In the data rows, the value 128 means zero.
Some points, each followed by its number:
tensor([125., 137., 130.,  79., 138., 117., 131., 119., 159., 107., 114., 134.,
        128., 144., 106., 134.,  68., 144.,  54., 160., 149., 125., 121., 118.,
        101., 130., 116., 142., 151., 117., 138.]) 0
tensor([127.,  76., 114., 190., 143.,  90., 119.,  95.,  69., 118.,  76.,  92.,
        108., 137., 101., 153., 164., 102., 126.,  87., 112., 111., 155., 140.,
         75., 117., 149., 109., 171., 109., 179.]) 1
tensor([134., 165., 113., 148., 187., 103.,  60., 128.,  76., 206., 155., 135.,
        121.,  88., 161., 177., 103.,  82., 104., 126., 114., 131., 119., 134.,
        152., 127.,  93., 138., 169., 174., 185.]) 2
tensor([173., 168.,  98.,  92.,  74., 118., 186., 136., 157., 101., 104., 151.,
         83., 141.,  92., 115.,  84., 134.,  73., 211., 192.,  94., 173., 149.,
         94., 115., 156., 167.,  98., 152.,  66.]) 3
tensor([104., 152.,  86., 107., 118., 148.,  92., 133., 149., 150., 121., 152.,
        111., 187., 111., 100.,  71., 158., 133., 128., 115., 122., 128.,  82.,
        169.,  91., 148.,  71., 150.,  97., 126.]) 4
tensor([135., 128., 131., 119., 115., 131., 120., 134., 145., 122., 129., 134.,
        115., 150., 132., 139., 117., 140.,  89., 157., 127.,  95., 136., 118.,
        117., 124., 127., 138., 143., 136., 123.]) 5
tensor([162., 101., 176., 162., 151.,  49., 149., 131., 157.,  92., 149., 123.,
        144., 147., 120.,  96., 143., 110., 145.,  92., 116., 117., 165., 123.,
         79.,  94., 113., 167., 142., 158.,  87.]) 6
tensor([148.,  94., 145., 150.,  99.,  88.,  77., 182., 189., 125., 177., 104.,
        176., 126., 187., 121., 173., 143., 162., 114., 152., 137., 122., 116.,
        145., 188., 139., 175., 115., 144., 154.]) 7
tensor([139., 149., 120., 155., 129., 133., 166., 136., 134., 119., 132., 120.,
        127., 135., 121., 116., 118., 138., 170., 136., 125., 120., 132., 121.,
        131., 123., 124., 126., 106.,  84., 123.]) 8
tensor([103., 142., 125., 146., 129., 142., 133., 136., 139., 120., 102., 129.,
        112., 150., 147., 127., 130., 159.,  79., 122., 138., 110., 100., 155.,
        133., 155., 114., 127., 119., 141., 112.]) 9
tensor([ 61., 117., 131.,  84.,  85., 174.,  50., 151., 141., 201., 149., 110.,
        128., 129., 163., 205., 102., 167.,   0., 121.,  71.,  89., 103., 119.,
        143., 169.,  46., 117., 148., 222., 230.]) 10
tensor([136., 137.,  88., 181., 121., 117., 132., 102., 112., 155., 139., 126.,
        162., 182.,  78., 108., 148.,  99.,  90., 134., 206.,  97., 135., 168.,
         93., 145.,  99., 163., 138., 147., 143.]) 11
New points follow, each followed by the numbers of its three nearest points above by angle, seen from the average point of the numbered points, nearest first.
tensor([122., 129., 135., 115., 107., 142.,  85., 147., 164., 174., 114., 138.,
        113., 158., 132., 179., 107., 130.,  84., 149., 103., 127.,  96., 156.,
        141., 143., 135., 137., 140., 168., 157.]) --> 10 2 9
tensor([ 84., 147., 108., 116., 140., 124., 108., 166., 139.,  94., 157., 145.,
         97., 173., 117.,  98.,  94.,  74.,  68., 158., 164., 130., 151., 153.,
        106., 129., 135.,  96., 116., 117., 108.]) --> 3 0 4
tensor([152., 169., 177., 213., 123., 138., 120., 109.,   0.,  15., 199., 179.,
        155., 110., 195., 235., 180.,  41.,  43.,  17., 183., 179., 104., 158.,
        167., 223.,  74.,  92., 254., 194., 145.]) --> 2 1 9
tensor([112., 161., 110., 140., 131., 129., 138., 138., 114., 141., 144., 159.,
        104.,  63., 190., 147., 133., 150., 135., 134., 143., 140., 117., 154.,
        102., 154., 167., 137., 112., 109.,  94.]) --> 8 9 7
tensor([129., 121., 113., 124., 144., 136., 124.,  98., 105., 169., 128., 146.,
        157., 114., 130., 147., 136., 150., 103., 141., 138., 132.,  84., 127.,
        176., 102.,  91., 154.,  65., 142., 128.]) --> 2 9 8
tensor([117., 219., 114., 152., 105., 163., 122., 137., 138.,   0., 110., 196.,
        141., 139., 130., 120., 111., 163.,  97., 169., 175.,  61., 170., 193.,
         90., 144., 170., 166., 169.,  98., 126.]) --> 3 5 9
tensor([128.,  90., 139., 147., 101.,  97., 132., 107., 112., 167., 149.,  63.,
         78., 135.,  82., 140., 164., 109., 114., 126., 188., 131., 183., 133.,
        131., 112., 114.,  78., 135., 111., 130.]) --> 1 11 8
tensor([157., 117., 106., 106., 115., 129., 198., 101.,  94., 142., 112., 184.,
        167., 151.,  95., 133., 141., 138., 140., 137., 161., 120., 106., 116.,
        145., 105., 116., 131., 127., 110., 129.]) --> 8 11 3
tensor([123., 130., 148., 162., 139.,  83., 117., 120., 137., 141., 152., 111.,
        149., 102., 113., 152., 140., 110., 125., 134., 109., 119., 135., 119.,
        107., 122., 112., 142.,  96., 183., 149.]) --> 6 2 7
tensor([162., 142., 108.,  95., 118., 158., 131.,  95., 107.,  72., 126., 135.,
        120., 113.,  99.,  55., 166., 100., 110., 131., 176., 114., 177., 134.,
        136.,  88., 152., 163., 133., 156., 141.]) --> 3 11 6
tensor([112., 130., 101., 158., 127., 139., 147., 137., 115., 129., 142., 120.,
        121., 124., 121., 168., 117., 132.,  83., 136., 116., 109., 193., 108.,
        114., 125.,  80., 161., 127., 200., 121.]) --> 10 2 3
tensor([121., 120., 116., 127., 137., 132., 127., 124., 129., 129., 120., 120.,
        110., 110., 121., 131., 116., 136., 122., 146., 128., 120., 130., 128.,
        126., 102., 128., 145., 141., 132., 130.]) --> 8 4 1
tensor([128., 149., 115., 125., 119., 104., 157., 109.,  79., 197., 124., 147.,
        160.,  77.,  97., 121.,  79., 176., 121., 163., 122., 149., 118., 136.,
        227.,  87.,  69., 168.,  94., 130., 164.]) --> 2 8 4
tensor([120., 108., 142., 132., 150., 132., 125., 154., 136.,  91., 151., 129.,
        159., 104., 143., 131., 155., 133., 142., 121., 138., 141., 125., 150.,
        133., 148., 123., 140., 102., 130., 164.]) --> 7 8 6
tensor([121., 134., 124., 110., 138., 113., 145., 128., 133., 144., 119., 139.,
        143., 124., 136., 143., 114., 143., 117., 112., 163., 162., 101., 100.,
        118., 114., 154., 117., 134., 155., 104.]) --> 4 8 0
tensor([142., 162., 121.,  68., 127., 117., 149., 105.,  95., 135., 108., 144.,
        115., 124., 173., 109., 126., 101., 126., 134., 164., 113., 133.,  63.,
        106., 113., 164., 159., 127., 176., 127.]) --> 3 5 0
tensor([137., 117., 146., 130., 123., 115., 125., 113., 113., 175., 141.,  97.,
        109., 141., 109., 131., 148., 123., 103., 126., 137., 121., 140., 129.,
        126., 136., 121.,  93., 129., 110., 121.]) --> 1 8 4
